One turn moves every row onto another: examples first, then more rows asked
z_295: [  5   4  10 -11 -19  -7 -15  -1  11  -2   4  -5]
z_910: [ -3 -13   4   6  -5   1   5  -5 -15 -19  -7  12]
z_791: [-16  -2   6 -10  -4   1  -4  13  -7 -15 -13   9]
z_965: [  1   1   7   2  -2  -4 -13   9  -3 -11  -1  21]
z_894: [  3  -3   7  -4  22   2  19   0 -12  -6   2  -7]
z_719: [  8   3  11 -11 -12 -16  -1 -17  -7  -1  15  -9]
z_360: [ -3   6   4   8  -7  10  13 -10  -7   3  19 -14]
z_114: [  7 -10  -5   0  -7  -1   0   5  16  -2  -1 -21]
z_363: [ -5   0   9  -1 -10   6  -8   8 -19  13   1  -9]
z_456: [-13  -4   5  17 -11   6  -5   9 -12  -8  -2  11]
z_262: [ -3  -8   6   5   3   2  14   2   5 -13   2  23]
z_737: [-10  -3   5   5 -22   3 -12  -2   5   0   1 -17]
z_400: [  6  -9  -2 -17  10  -5   6 -16 -13  -8  14   0]
z_237: [-28  -7   0   3   0   3   8   4  -6 -14  -7   2]
z_886: [  0   0   6  -3   8   1  -9  11 -18  -8 -15 -10]
z_218: [ 17  -8  -1 -11 -11  -5  -3   2   0  -8  -2 -22]
z_780: [ 3 -5  9 -1 -7  6 13 -2 23  2 -2  2]
z_995: [  5 -10  -1  -2  -9  -6   1 -22  -2 -17 -12  -9]
z_214: [-14   6   9  -5   0 -16  -7   7 -15  -5  -9   8]
z_79: [ 8  9  9 -5 -9 -3 -8  4 15  6  1  2]
z_608: [ -2 -16   4  -2 -20  -3   6 -16   0 -12  -8 -15]
z_913: [ 12   3   4  -9  -3 -16  -1 -22  -8  -8   6  -4]
z_370: [ -3   1   8   2 -11   0  13 -11   5   6  22 -10]
z_36: [ -6   5   2   9 -19  12  -8  -2  -9  -1   3 -17]
z_35: [  3   3   7   1   0  -9  -2  -3 -20 -14   9  16]
z_566: [ -2 -15  -4 -14  -2   0 -11  -9 -12 -15  -7  -6]
z_926: [ -2 -12   0  -3  16   8   0   7  -1 -14 -17  -8]
z_647: [ 11   0   3   1 -11 -10  -1   3  -5   7   6 -27]
z_513: [-17  10   4  -6  10 -10  -1   5 -11  -2  12   9]
z_698: [  0   9   8  -1  18  -3  -9  12 -12   3  -3  -8]
z_779: [ -6  -9   4   7  19   8  16   4  -1  -4  -7 -10]
z_709: [  1   0   5  -6  10 -13  -7   2  12  13   5   9]
z_792: [ 18  -8  -1 -13  -3  -5  11  -3   3  -8   8 -20]
z_144: [ -8 -11   8   2  -2  12  20   2 -13  12   4  -7]
z_297: [  1 -11   7  -8 -12   3  14 -10  19  -7   5  -4]
z_868: [-17  -8   5  -1   7  -8  23  -3 -10 -10  -5   9]
z_458: [-12   5   9 -14   9  -3  16   4  -6  -5   7  15]
z_170: [ -6   1   7  13   0   1   9   4 -12  -2  14  16]
z_112: [  7 -10  -2   6  -9  -2  13  -1   0   3   2 -27]
z_9: [ -7 -18   1  -1   4  -1   2   1  19   1 -12   3]
z_707: [ 12  -1  -2  -3   1  -7   2   4  13   5  15 -17]
z_174: [  6   6   7 -10  27  -4   1   5  -5  -2   7  -2]

z_709 goes to z_363
z_112 goes to z_792
And these:
z_456 goes to z_910
z_926 goes to z_779
z_297 goes to z_370
z_237 goes to z_868
z_360 goes to z_913

One turn moves every row onto another: examples first, then more rows asked
z_628: [ 13   5 -22  15  15 -11  11 -12  -8 -13 -16 -26   1 -11 -26  17  -7   3
 -13   2  10   0 -19   6  12  10  -3   4   4   7  17   7  -9   3   5  -1
  15   5   8]
z_848: [  5  -6 -22  -2  -7  -5  -2  -4 -14  -7 -11 -28  -6   3   2  -2 -21 -12
  -5 -14   9  -3 -15  10   2  -4   6  -4   0  -4  -4   9 -10  -5 -15 -11
  -5 -21  -2]
z_555: [  8 -13 -14  -1  -5   1  11  -9  10  -9 -17 -34  -8  16  -4  12 -12   5
 -14   5  17  15 -31   2  10   1   0  -9  -4   2  -2  16   1  15  -9   5
  16  -2 -11]
z_906: [  9  -5  -4  19   7   6   4  16 -19  -7   6 -15   0 -13  11   5 -19   6
  -3  -3   2  -5  -1  -3   5  -1  -5   9  -4  -4  14   9 -16   6  -6 -14
   1  17  -6]
z_531: [  9   9   5   5   6   4  -6   4 -20   5  -5 -18   6   2  -5  12 -15  16
  -8  -4  17 -12 -17 -15  -9  -2 -15 -11  17  -8  13  -5  -8  24   4  -2
  10  -9  -3]
z_497: [ 13 -16 -10  -8   4   8  -4 -22 -12 -17  -7 -38  -4  21  -1  15  -4  -7
  -4   0  13   3 -23 -10   4  -1   6   3   0 -12   4  15 -10   2  -6 -10
   2  -9  -4]
z_596: [ 28 -15 -12   8 -10  -7  -8 -13  -8  -9 -12 -18   6  -3  -9  15  10  -1
  14   9   5  10 -11 -30 -11  -8  -7   5   2   2  -6  10  -3  16 -14  -1
  21 -20  -5]
z_700: [ 10  -3  -7  -1   4  -3   6 -17 -30  -5  -8  -7  -1 -10 -30   7 -27  23
  -3   3  -5   2 -18  -4   2  -3   1   3   2  14 -13  10  -4  11  -8  -5
  12 -32 -15]
z_253: [-17 -18 -14   1  -6  12   8  -9  -6  -1   2 -35  -1   0   0   4  -1   1
  -9   2   1  18 -11  -5   5   2   1 -17  -8 -12   0  13  -2  26   3  10
   9  -4 -15]
z_874: [  2  -7 -11  17  12  15  16  13 -13  -1  -2 -27  -7 -16   1  -1 -11  11
 -10  -4  -2  -7   1   5   8 -10 -10  -1  -6   0  11   8  -8   9  -6 -10
  16  18 -21]
z_423: [-14 -28 -10 -17   8  -9  14 -18 -11  -3  -2  -8  -3  -2 -11  12  -3  18
   4   8   0  11 -12 -13  -9  17 -13   6   9  -1   0   1  -3  11  -4   0
  19 -29 -19]
z_505: [ 19 -14  -9  23  12   8  11  10 -13 -16  -6 -20  -2  -5   5  15 -12  -3
  -4   5  15  -4  -8   1   7  -7 -11   7   0  -4   8  -4 -16   0 -15 -23
   4  15 -19]
z_826: [ 14   3 -10  -8  11   2  12   5 -21   5 -10 -23 -13 -20  -4  21   0  14
 -14  -6  13 -15 -12  -7 -10 -16 -15 -21  17  -6   3   6  -1  13   0  -1
   8  -6 -10]
z_187: [ -1 -13  -1 -20  -2   2   4  -9 -15  -4   2 -20 -13 -13 -25  10  -3  13
   3   3 -18   8 -11  -6  -9  -3 -15   9  14   2   5   9 -11   6  -7  -5
  26 -32 -19]
z_131: [ 11   7 -20  11  -2 -15  14  -7 -14  -3   2 -21 -11 -13  -7   5 -10  -9
 -12  -1   2   7  -7  18  15  17 -11   3   2  12  13  -8  -8  13   6  -2
   6  -4   3]
z_981: [ 29  -4 -16  -8  -2   0  -6 -10 -17  -3  -7 -13   4 -17  -8   5   4   5
  -3   0   1   5  -2  -7  -2  -2   4  -1 -14   3 -11  13 -11  26 -27   5
  -3 -28  -6]
z_546: [ -2 -23 -15   6 -12   3   3  13 -12 -18  -4 -27   2 -10  -7 -10 -10   1
 -12   6   6  22 -13   0  -4 -12   2   1   6   0  -4  14  -5   9  11  13
   1  -4   0]
z_912: [  5   3   3  -9   8   4  10   1 -35   7  -5 -20 -11  -8 -11   7  -1  12
 -11  -5  15   9 -23 -14   4  -8 -15 -11  20   6   5  -6   1  17 -11  -8
   8   3   7]
z_280: [  7 -21 -12   2  12   3  -2   3  -4  -6  -4  -7   6  -1   5  10  -3  23
   6  13  14  10  -7  12  -5   3 -21   4  -9  23 -15  10  -4   9 -13 -15
   7   6 -14]
z_598: [  2  -9   1   7  13  21  -3   8  -8 -14  -2 -16  16   8  -8   0   0  18
  20  10  13  -5  -5 -10 -10   0  -6   8  -8  -4  -4   4  -7   7 -14  -8
  11  -3 -20]
z_548: [ 16 -16  -3   2   2  -3   5 -31  -4   9  -9  -9 -10 -26  -3  16  -4   9
  -2  10   4  11  -2  13  13  -3   7   7   6  17  13   4  -8  21  -7   4
  22 -19 -11]
z_249: [  1 -18  -9  16  12  -5  -1 -23 -12  -8 -16  -2   4 -20 -20  15  -3   8
   4   6  10  10  -2 -16  11 -13   6  10  12  16  16  13  -2   0  -3   7
  13 -21 -14]
z_455: [ 11 -20   3   0  17   3   9 -23 -14  -6 -17 -15  -5 -15  -8   6   3  10
   2  13  10  13  -8   0   2   8  13  17   9  15  25   5  -3   3 -10  12
  18 -25 -11]
z_781: [  5   7 -17   9   6 -12  15 -20   6  -7   7 -19 -10  -7 -13  17  -1  -5
  -9   0   5  -1  -2   3  16   7 -13  -5  -7 -13  19  -1 -11  17  12  -4
  11  -1 -11]
z_190: [ 25 -11 -13 -11  -5   3  -8   0 -11  -8 -13 -28   4   4 -16 -16  12  16
  -4   8   2  12  -1 -10  -2  -9 -12  15   4  12   6   3  -6  12  -7  13
  15 -25 -14]
z_142: [  7 -13 -12   8  -5  -2  10 -12 -15  -8 -13 -13   4   4 -24  19 -19   8
   1  12   6  -1 -21 -11  -3   8 -11   6  12  14 -14  -4  -3  19 -10   9
  14 -35 -27]
z_974: [  4  -9 -11  -1   6  -9   4 -24  -1  -1 -11   4  -3 -16  -2  11 -11  -6
  -4   6  16   7   4  -3  14  -6 -10  12   8  19  23   8   0  16  -6   3
  10 -28 -23]
z_616: [  3  -6  -2   9  -3  -2   5 -16 -17   1  -9 -17 -11  -6   1   9   3  -3
  10  10   7   2   1  -3  13   4   2  15  11  16  22   0  -4   7  -9  15
   6 -38 -28]
z_159: [  7  -6   1   8  17  -7   1   5 -12  -7 -11 -13  -7   0   1  17   1  26
 -10   6  23   2 -14  -3 -10  -4 -21 -23  11 -10   5  -9 -11   9   2  -9
  -2 -14 -17]
z_644: [ 12   6 -15  -6  -9  10   0  14  -4   4  -2 -18   8   0   7  16 -10  15
  17   7   4 -16  -1   3   4  -5 -11  -2  -2   7  -9  14  -9  13 -12  -5
   9  -2 -28]
z_327: [  8   2 -12   8   6  -5  19 -10 -18 -13   2 -32 -12 -13 -20  13  12 -11
   3   1   1   1  -6   1  11   8   2   3   4 -16  18 -10 -17  -4   2  -4
   6  -5  -3]
z_299: [ 11  -5 -12 -22  12  16  13  -5 -10   1  -2 -11   8  -8  -5   2 -10  16
   8   5  16  -6  -5  -4   2 -15  -9  11  -5   6  -6  13   4  13 -13 -20
  20  12 -10]
z_679: [  7 -11  -5 -19   2  -7   7 -17 -11 -10   3  -4  -3 -12 -13  32 -12   5
   4  10  -1   3 -15 -16  -8   3 -12   6   5  -6  -1  16 -11  17 -10  -9
   8 -32 -20]
z_529: [ -7  -9   1   8  15   6  -7  -2 -17   1  -6 -19  -8   0  -3  11   4  10
 -19  -1  18   1 -19   1  -9   5 -30 -10  14   7   3 -10 -13  30 -15  -4
  -2  -9   1]
z_850: [ -4 -13 -29 -12  -9  -9  -1 -16 -10   4 -13 -19   2  -4   6  -2  19  13
   2  11   7  -1   5 -15   0   0 -11   8   2   2  -5  11  -8  25 -10   8
   3 -23  -8]
z_143: [ 12 -17 -28  -5   2 -12   6 -13  -4   5 -23  -9  17   1 -12   0   0  11
   0   0  18  18  -5 -18   3   0  -9  -6  -6   5  -7  -4   6  15 -20   1
  19 -20 -17]
z_937: [ 12  -2  -9  -5   0 -11  -2 -15 -17   4 -16 -24  -4 -11  -5 -11   6  21
   3   8  -3  19  -7  -3  -4  -9  -8  -1 -16   7   3  14   0  13 -17 -16
  24 -27  -9]
z_688: [ -1 -21 -18  -3  -4   1  -3  -4 -18  -7  -3 -34   4 -11  -4  -5 -16 -15
  -9  -1   8  21  -9   8  -5 -21 -12  -2   0  -5   6   5  -4   3   4 -24
  13 -13  -8]
z_668: [  7 -19 -14  12  11  12  17  -1  -9  -6   0 -19 -13   8  11   7  -1  11
  -7  -3   8  -9  -2  -6  18   7  -6   6   3  -1   4  -2 -12   7  -7  -3
   4  26 -14]
z_657: [  0 -13  -8  -6  -4  21   4   2  -7   1  11 -13  -6   0   0   0   6  -3
  14   0   2  -1   1   3   2  -1 -19   7  -2  11 -17  -6  -7  20 -27 -11
   7   2 -16]
z_893: [ -2  11 -16  25   0  -9  11   4 -14 -18  -5 -24  -2  -4 -21  12   2  -2
  -6   9   5   8 -11  -1  18  17  -6   1   4   2  18  -2 -14   8   5  11
  -3  -4  -7]
z_822: [  6  -9  -1   9  -6   4  -2 -16  -4   2  -7  -4  -5 -23 -17  14   1  -2
  10   0  -5   9   1  -7  16  -4  12   0  16   6  14   1 -15  12 -14  14
  16 -24 -18]
z_161: [ 12 -13   1   3  11   1   4   0 -19  -2   2 -19 -30   0  -3   8  12  12
 -13 -13   5   3 -12  -6  -9  -2 -24 -17  19   9  -4 -10  -1   8  -1   1
   4  -5  -6]
z_212: [  1 -16 -15  20  13   5  10   4  -5  -1  -8 -22  -4   4  10  15 -11  -1
  -3  -8  11 -10 -10   0   9  12 -13   5  -1   2  10  -1 -12   4 -25 -15
  12  18 -11]
z_248: [  9 -13 -14  -3   4  13   6  12 -24  -4  -4 -21   1   1  -7   5   6  15
  20  -2   1  -1  -8  -9   1  -3  -4   7   9  20 -15   9   2 -11 -16  -3
  13   9 -10]
z_762: [  0 -17 -14 -12  -6   0  10 -15 -23  -3  -6 -13  -7  -6 -21   3 -10  22
 -10  16   0   5 -12   7   6   1 -10  15  18  18 -14  -1 -12  23  -4   8
   6 -26 -16]
z_970: [  2 -11  -7   7   4  13  17  15  -8  -4  -5 -28  -9  -3   2   6  -1  13
  -9   8   6   5 -10  -3  19  -5 -13  11   7   4  17   7 -13  10  -9  -5
  15  30 -12]
z_851: [  0 -11 -16  14  22  -9  19 -13  -9 -20   0 -27  -7 -16 -19   8   8  -5
 -13   6  10   9  -6   4  -2   6 -17   9  -6  -1  22   0  -2   5  13  -4
  12  -2  -3]

z_187 goes to z_762
z_848 goes to z_688
And these:
z_970 goes to z_668
z_249 goes to z_822
z_657 goes to z_280
z_596 goes to z_981
z_851 goes to z_893
z_159 goes to z_531

One turn moves every row onto another: examples first, then more rows asked
z_722: [-14   5 -18  -6  -2   6   5  21   3   0 -12  16  18   7  -2  17   2  -1
  21  -7  -6 -12 -10   6   7  10   2   5  -3  -8  -1   3 -24   0]
z_702: [-16 -15  -2   6   9 -15   6  -1   0 -16   5   5  -2 -15 -11  18   2  -1
   2  -5  -7   0   2   3   6  21  -4   3   9   7 -17  -9   3  -2]
z_750: [ -8 -12 -12   1   7 -10  -4   8   3 -22  -4 -22 -24   6   5   3   9   7
   7  14   5   3   7  -9   8  -3  10  -7 -27   0  -1  -1  -3 -23]
z_171: [-17 -14  -7   4   3 -16   7   3  -8  -9   3   4   1 -19  -9  11   4  10
 -10  -2  -6   0   3   4   6  17   8   1   9   8 -17 -11   6   1]
z_533: [ 15 -16  -9  -1  -6  22  19   9  -3   4 -12   0  18 -14   4   2  12  -2
 -14  -9  -1 -13   4 -14   5   1  13  11  -2  -7   4  -2 -21 -10]
z_270: [-20 -13  -7   4   6 -12   9   3  -6 -14   4   4  -1 -16  -9  12   3  10
  -9  -2  -3  -3   4   1   5  20   2   0   8   8 -19 -11   8   0]
z_752: [  4 -10  -3   9  10   8  14   9   4   2 -19  -2  23   6  12  23   7  -9
  -5  -3   5 -12   0 -14  -1   6   3   9   5  -7   9  10 -25 -17]
z_198: [-10  -4 -16  -7 -15  15   9  18   2  -5   0  18  18  -6  -2   3  10  -1
  15 -10  -6 -11  -6  10   3   7  -5   7  -7 -11  -2   6 -18   0]
z_26: [  0 -15 -11  -1   0  -9  -3   5   6 -20  -1 -21 -26  -4   0  -3  13   3
  10   9   1   5   7  -7  10  -4  11  -4 -30   0  -1  -4  -5 -21]
z_534: [-13 -16  -2   6   5 -18   6  -1   0 -14   5   6   0 -19 -11  13   6   1
   1  -6  -8   3   3   7   5  21   0   4   9   7 -16  -8   2  -2]
z_823: [ 17  -8 -15   4  -4  -9   4   0  13  -5 -13 -21  -9  10  13 -16   2   7
   1  -7  -5  21   1   2   1  -6   9   4 -15 -18  -8  -8 -11 -18]
z_19: [-10 -11 -12   6   8 -11  -7   6  10 -17  -9 -21 -23   9   3  10   5   2
  11  14   7   8   2 -10   7  -5   6  -8 -21   3  -3   0  -6 -25]
z_427: [  9  -5 -12  10   1   9   3  -2  16  -9 -13 -19 -13  19  11  -6 -11  -3
   3  -6   0  15  -1 -12   3  -7 -10   3 -10  -8 -11 -12 -10 -22]
z_307: [  0  -8  -5   0  16  10  21  12   2  -5 -21  -5  16   6  15  18  12   3
 -10  -4   7 -16   2 -16  -1  10   8   4   2 -14   6  10 -21 -10]
z_354: [-15   1 -18 -10  -9  18  11  24  -6  -8   0  16  15  -1   1   2   8   8
   9  -6  -4 -18  -4   5   7  10  -5   5  -9  -9  -2   2 -12   1]
z_665: [  8 -11   0  -2  15   6  20  12   1 -12 -13  -6  15   4  14  13  17  -3
  -2  -8   0 -17   6  -9   2  15   5  10  -6 -17  11  10 -23 -11]
z_538: [-10   0 -20  -3 -14   7   4  19   3   7  -9  18  24  -4  -3   9   6   0
  16  -8  -4  -6 -11  11   2   5   4   6  -2  -7  -1   6 -21  -3]
z_229: [-11  -9 -16  13   3  -7  -9   6   7  -8 -11 -20 -18   9   1  12  -1   3
   5  18   8   8   2 -12   6 -10   8  -8 -18  10  -3  -3  -5 -27]
z_892: [ 11  -3 -17  12  -2   6   4   3   2  -4 -14 -20  -8  22  11  -9 -16   6
  -4  -1  -5  11   6 -11  10  -8  -1   6 -14  -1  -5 -21  -7 -21]
z_636: [ 14 -15  -7   8  -5  17  14   6   1   9 -14   2  25  -8   3  10   9 -13
  -8  -7  -2  -9   1 -11   3   1   7  13   2  -1   7   1 -24 -17]
z_475: [-13   0 -21  -5 -17  14   8  22  -4   3  -4  17  23  -6  -1   2   8   8
   5  -4  -2 -11  -6  10   2   4   2   5  -4  -6  -3   4 -14  -2]
z_395: [ -1 -14 -18  12 -11  -2  -9   3   3  -1  -7 -16 -17  -5  -6   2   1  -1
   2  15   3  11   3 -11  10 -14  14  -5 -21  15  -2 -10  -6 -26]
z_861: [ 19 -18  -4  -4   0  15  20   9  -2  -5  -7  -1  17 -11   5   1  18  -7
  -5 -12  -7 -15   8  -9   6   9   9  15  -9 -11  10   2 -23 -11]
z_776: [-11 -15  -5   6   4 -19   4  -2  -1  -9   2   7   2 -19 -14  15   3  -1
   1  -6 -10   3   1   6   8  20   5   4  10   9 -17 -12  -1  -2]
z_514: [  8  -8 -11   8   0  -1   5  -1  16 -14  -8 -22 -10  15  17 -12   1   4
   0  -5   3  17   1  -2  -4  -5  -8   2 -14 -18 -11  -2  -6 -22]
z_97: [-16   6 -23  -3  -8   8   6  24  -3   7 -13  16  24   4   0  13   1   7
  10  -3  -4 -11  -8   7   6   6   7   4  -1  -5  -1   2 -19   0]
z_527: [ 10 -13  -4  -9   9  15  24  14  -3 -10 -12  -4  11  -6  11   3  20   4
 -10  -9  -1 -19   7 -14   5  10  12   9  -8 -18   7   5 -20  -6]
z_621: [  2 -17 -15   1  -8  -4  -4   6   1 -14   0 -19 -22  -8  -3  -8  11   5
   4  11  -1   7   8  -6  12  -8  14  -3 -30   4  -1  -8  -3 -22]
z_945: [ -5 -13 -15  12  -4  -6 -11   1  10  -3 -11 -16 -17   2  -3   9  -1  -4
   8  14   6  12  -1 -11   8 -13  11  -7 -17  13  -4  -6  -9 -29]
z_110: [-13   2 -15 -11  -2  14  11  21   3 -11  -4  16  12   4  -2  10   7   0
  20 -10  -7 -16  -6   4   7  13  -6   7  -8 -11  -1   3 -20   1]
z_341: [  9  -7 -15   9  -3  -7   5   7   3  -9  -7 -25  -4  16  20 -17   2  14
  -8  -1  -2  14   7   3  -1  -5   1   4 -18 -14  -5  -5  -3 -21]
z_178: [  4 -17 -15   5 -11  -3  -8   1   6  -7  -3 -16 -21 -11  -6  -5   7  -1
   6  10  -1  11   4  -7  11 -12  14  -3 -25   9  -4  -9  -8 -24]
z_690: [  5 -10  -9   8   1  18  15   9   2   9 -21   0  23  -2   8  16   4  -4
 -14  -4   7 -11  -1 -18  -1   0   9   6   7  -4   3   4 -23 -14]
z_891: [-17 -11  -8   6   6 -14   6   2  -8  -7  -1   5   1 -16 -11  16  -3   9
  -8  -1  -7  -1   3   0   8  17   8   1  10  12 -18 -15   5   1]
z_969: [-14 -13  -4   7   8 -17   4  -2  -1 -11   0   6   0 -13 -13  19  -1  -2
   3  -5  -9   2   1   2   8  20   1   5  11  10 -16 -12   0  -2]
z_392: [  3  -5 -13  13  -1   6   5   4   6 -12  -7 -22  -8  23  18 -11  -8   8
  -6   2   3  10   6  -7   1  -7 -12   4 -15  -8  -7  -9  -2 -23]
z_471: [-21 -11  -6   5   9 -12   8   3  -6 -12   1   4  -2 -12 -11  16  -2   8
  -7  -2  -4  -4   3  -2   8  19   1   0   9  10 -18 -14   5   0]
z_287: [ 16  -5 -18   7  -5  -6   4   6   1  -1 -13 -23  -4  14  13 -16  -6  11
  -6  -2  -9  15   7  -1   9  -8  11   7 -17  -7  -4 -17  -8 -19]
z_319: [-18   6 -19  -9   0  13  10  25  -5  -5  -9  15  15   9   1  12   2   9
  13  -5  -4 -18  -5   1   8  11   0   4  -6  -8   0   0 -18   2]
z_298: [ 17  -5 -16   6  -3   0   2  -2  12  -1 -17 -19 -11  13   7 -10 -10   0
   4  -8  -8  18   1  -7  10  -8   7   5 -12  -7  -9 -18 -15 -18]

z_861 goes to z_533
z_19 goes to z_750
And these:
z_702 goes to z_270
z_427 goes to z_392
z_538 goes to z_97

